A single turn carries every row of the set below to another of its rows. Some are shown first; where does it send the rows asked next?
z_599: [ -5   8   3 -19  -3  24  13 -24  -6   3   8   7  15 -10  -4   6  -3   5
  -4 -39]
z_784: [-35  -2  22  11  15   6  10 -11  16 -15  -8  -3  -3 -22 -14 -18 -16 -20
  -6  -5]
z_429: [-18   7   4 -10  -1  10  22 -13   3  12   4   6  31 -17  -8  -2 -25  32
  -7 -20]
z_717: [-31  13  12  21   6  17  -5 -14   8  -3  -5 -10 -10 -23 -25 -14 -16 -21
  -5  -2]
z_444: [ -6  -9   0  15   0   5  29  -7  15  -8 -25  -6  -5 -24   8 -11  -2 -11
 -17 -10]
z_762: [-17  11   2  -6  -4  15  16 -13  -2  18   5   2  32 -16 -14  -3 -23  31
  -9 -18]
z_607: [ -8 -12   2  21  -4  11  20  -3   7   3 -28 -10   7 -19  -7 -21   7 -10
 -24  -5]
z_456: [ -7   0  12  29  -2  21  -2 -14  -5   4  -2 -10  16  -3   8 -42 -38  -1
   0   0]
z_169: [-11  -6  24  -5  -8  26  -4 -24 -12 -15  -3  -6  22   5  -3 -32 -16 -10
  -1 -30]
z_216: [-34   0  21  18  10  12   0  -9   9  -5  -9  -7   3 -20 -26 -23 -11 -19
 -11  -1]
z_946: [ -9  -3  20 -10  -6  22   2 -28  -5 -24   0  -3  12   1   9 -23 -23 -12
   6 -34]
z_367: [-31  10  13  14  10  10   5 -16  16 -13  -4  -5 -15 -26 -13  -9 -21 -22
  -1  -6]
z_304: [-34  -9  -5  22  -7   0  20   2  16   4 -21   0  19 -12  19 -12 -12  11
  -4 -15]
z_331: [ -8  -6  16  24   3  15   7 -14   1  -4  -3  -6  15  -5  17 -41 -41  -1
   2  -2]
z_526: [ -6  10  12  -4 -12  29  -7 -31  -9 -18   3  -7   3  -1   3 -18 -25 -13
   9 -33]
z_818: [ -5   3  10  24   1  16   6 -18   2  -6   1  -6   5  -8  21 -33 -46  -2
   7  -4]
z_631: [ -4   4  -9  28 -11  18  10  -7   2   9 -23 -15  -5 -22 -12 -13   4 -11
 -19  -5]
z_341: [ -7   3   8 -17  -4  25   9 -21 -10   9   5   5  26  -6 -12  -2   3   6
 -10 -35]
z_43: [-29  12 -19  34 -19  13   2  -3   6  18 -15  -9   7 -14   6  -5 -13  10
   0 -12]
z_582: [-16  14  -2  -9  -2  12  21 -16   4  12   7   4  23 -19  -5   4 -29  30
  -3 -21]
z_262: [ -2   7 -11  22  -7  13  19 -11  11  -2 -20 -11 -17 -26   3  -3  -5 -13
 -12  -9]
z_679: [ -5  11   2 -15  -6  28   7 -23 -10   9   7   4  18  -8 -11   4   0   5
  -6 -36]
z_328: [-34  -4  -8  31 -14   9   7   4   5  18 -21  -7  24 -10   3 -17  -5  12
  -8 -10]
z_568: [-15  17  -4  -5  -6  16  15 -15  -1  18   7   2  25 -18 -13   3 -26  31
  -5 -19]
z_346: [-30   6 -16  25 -12   4  15  -4  16   5 -15  -3   2 -17  22   0 -19   9
   4 -17]
z_855: [ -4   8   6  30  -4  22  -3 -18  -4   2   1 -10   5  -7  12 -34 -44  -2
   6  -2]
z_60: [ -7   7  15   0 -15  33 -13 -28 -16  -9   1 -10  14   3  -9 -27 -17 -12
   3 -29]
z_703: [ -7   1   8 -21  -1  21  16 -22  -5   3   5   8  23  -8  -4   1   0   6
  -7 -38]

z_703 goes to z_599
z_43 goes to z_328
z_169 goes to z_946
And these:
z_784 goes to z_367
z_456 goes to z_331
z_582 goes to z_568
z_444 goes to z_262

